128 stands for zero in the data rows.
Some points, each followed by its number:
[175 215 173 200 144 195 107 170 187 181 146 165 148 202] 0
[128 149 155 154 94 167 57 96 180 160 105 118 94 142] 1
[127 141 133 137 155 123 158 151 119 115 146 151 146 122] 2
[101 193 110 154 188 70 145 86 41 95 255 177 255 167] 3
[101 107 102 102 103 127 158 159 127 150 100 102 112 125] 4
[170 177 167 177 152 171 109 151 164 144 132 154 143 177] 5
[115 127 94 109 107 117 156 145 114 160 139 115 141 153] 6
[160 135 126 132 144 122 147 140 127 119 128 141 134 124] 7
[184 158 175 170 183 162 138 174 142 115 176 189 169 143] 8
[148 125 143 135 163 120 157 148 119 109 141 152 145 120] 9
[125 137 137 138 117 154 112 138 154 144 114 134 107 138] 10
[114 113 96 102 102 115 142 131 117 148 97 87 114 125] 11
[66 127 84 103 81 144 105 121 101 163 143 65 167 182] 12
[89 92 93 89 109 95 141 109 106 130 124 107 116 100] 13
[115 91 115 103 110 115 138 123 125 119 92 105 89 100] 14
[51 112 84 95 81 155 78 107 100 159 97 7 150 191] 15
[188 162 159 162 188 132 160 163 131 116 168 181 184 164] 16
[219 237 172 213 153 204 135 210 191 215 165 179 178 232] 17
[116 102 116 107 134 100 146 119 107 113 125 125 121 106] 18
[142 120 135 127 136 139 128 141 132 120 115 125 110 137] 19
[145 149 157 156 114 161 80 112 169 139 98 120 103 123] 20
[142 128 158 144 181 119 126 115 120 82 147 167 151 102] 21
[123 121 142 132 107 140 93 104 150 130 91 109 86 117] 22
[172 160 148 157 129 177 141 189 173 174 110 126 128 154] 23
[112 99 99 96 119 86 151 109 95 110 134 118 124 102] 24
[152 141 134 140 144 134 144 148 131 122 113 129 118 136] 25
New points follow, each followed by the numbers of its three nearest points above, looking only along the 2 directions in which the numbered points spread most, nearest first.
[109 114 151 133 135 117 100 90 126 85 123 140 117 90] --> 6 18 19
[188 151 123 138 138 143 166 182 139 155 133 143 143 157] --> 25 5 7
[83 108 79 90 89 109 129 111 113 161 119 88 116 134] --> 14 11 12
[146 124 156 140 160 137 140 147 129 110 135 146 131 116] --> 7 2 9
[152 172 111 142 144 112 171 155 103 140 183 153 185 164] --> 21 9 2
[109 121 126 122 91 149 97 121 161 158 71 84 75 123] --> 22 15 1
[91 148 164 159 97 147 33 53 171 134 89 108 81 118] --> 22 1 20
[118 128 96 109 122 99 158 128 95 124 152 127 148 124] --> 18 24 6
[99 109 92 97 91 116 143 129 119 142 115 103 107 99] --> 14 11 12
[77 72 70 64 68 105 131 106 108 142 90 73 86 101] --> 15 13 14
[143 117 121 118 148 103 162 134 100 100 166 160 155 115] --> 21 9 2
[66 86 75 76 66 104 130 107 117 157 93 64 88 111] --> 15 14 11
[146 144 141 145 140 159 147 178 143 149 105 124 117 150] --> 10 25 20
[130 119 109 114 96 133 140 145 137 151 95 100 96 138] --> 22 4 12
[144 125 92 106 95 130 161 162 131 163 100 103 107 144] --> 22 4 19
[123 106 126 113 165 77 151 101 81 66 159 155 148 68] --> 24 18 21
[113 133 187 164 143 141 37 51 158 88 121 149 104 104] --> 19 25 10
[143 186 173 185 135 180 86 139 173 149 125 146 127 166] --> 23 5 0
[134 117 153 136 134 151 102 126 156 121 118 135 126 114] --> 19 25 10
[94 103 142 123 242 0 159 31 6 0 255 231 240 17] --> 3 21 24
[135 134 103 118 103 137 164 173 134 185 128 109 128 180] --> 10 19 25
[67 80 65 66 43 126 131 125 122 169 69 46 74 124] --> 15 14 11
[82 137 93 115 118 94 129 96 85 140 174 111 185 151] --> 18 24 6
[129 99 141 119 139 120 122 115 131 107 114 127 112 112] --> 6 19 18
[151 175 144 162 106 168 97 136 170 167 116 126 116 178] --> 23 20 1
[127 110 103 103 125 92 153 116 92 114 142 130 140 124] --> 18 24 6
[93 155 98 126 141 83 141 95 70 111 187 135 197 130] --> 21 9 2
[138 107 134 120 148 129 143 144 118 101 129 136 125 98] --> 6 7 2
[165 164 149 160 122 164 90 125 169 152 120 138 114 143] --> 23 20 10
[132 133 112 121 116 137 158 170 127 155 123 119 118 135] --> 19 25 10
[119 120 93 105 110 105 158 134 104 136 140 117 139 130] --> 18 6 24
[167 150 161 158 124 161 88 120 175 157 116 134 117 182] --> 23 20 10
[128 111 135 121 135 134 123 129 132 113 118 128 113 96] --> 6 19 4
[120 113 132 122 143 116 142 130 120 106 124 133 125 106] --> 6 18 7
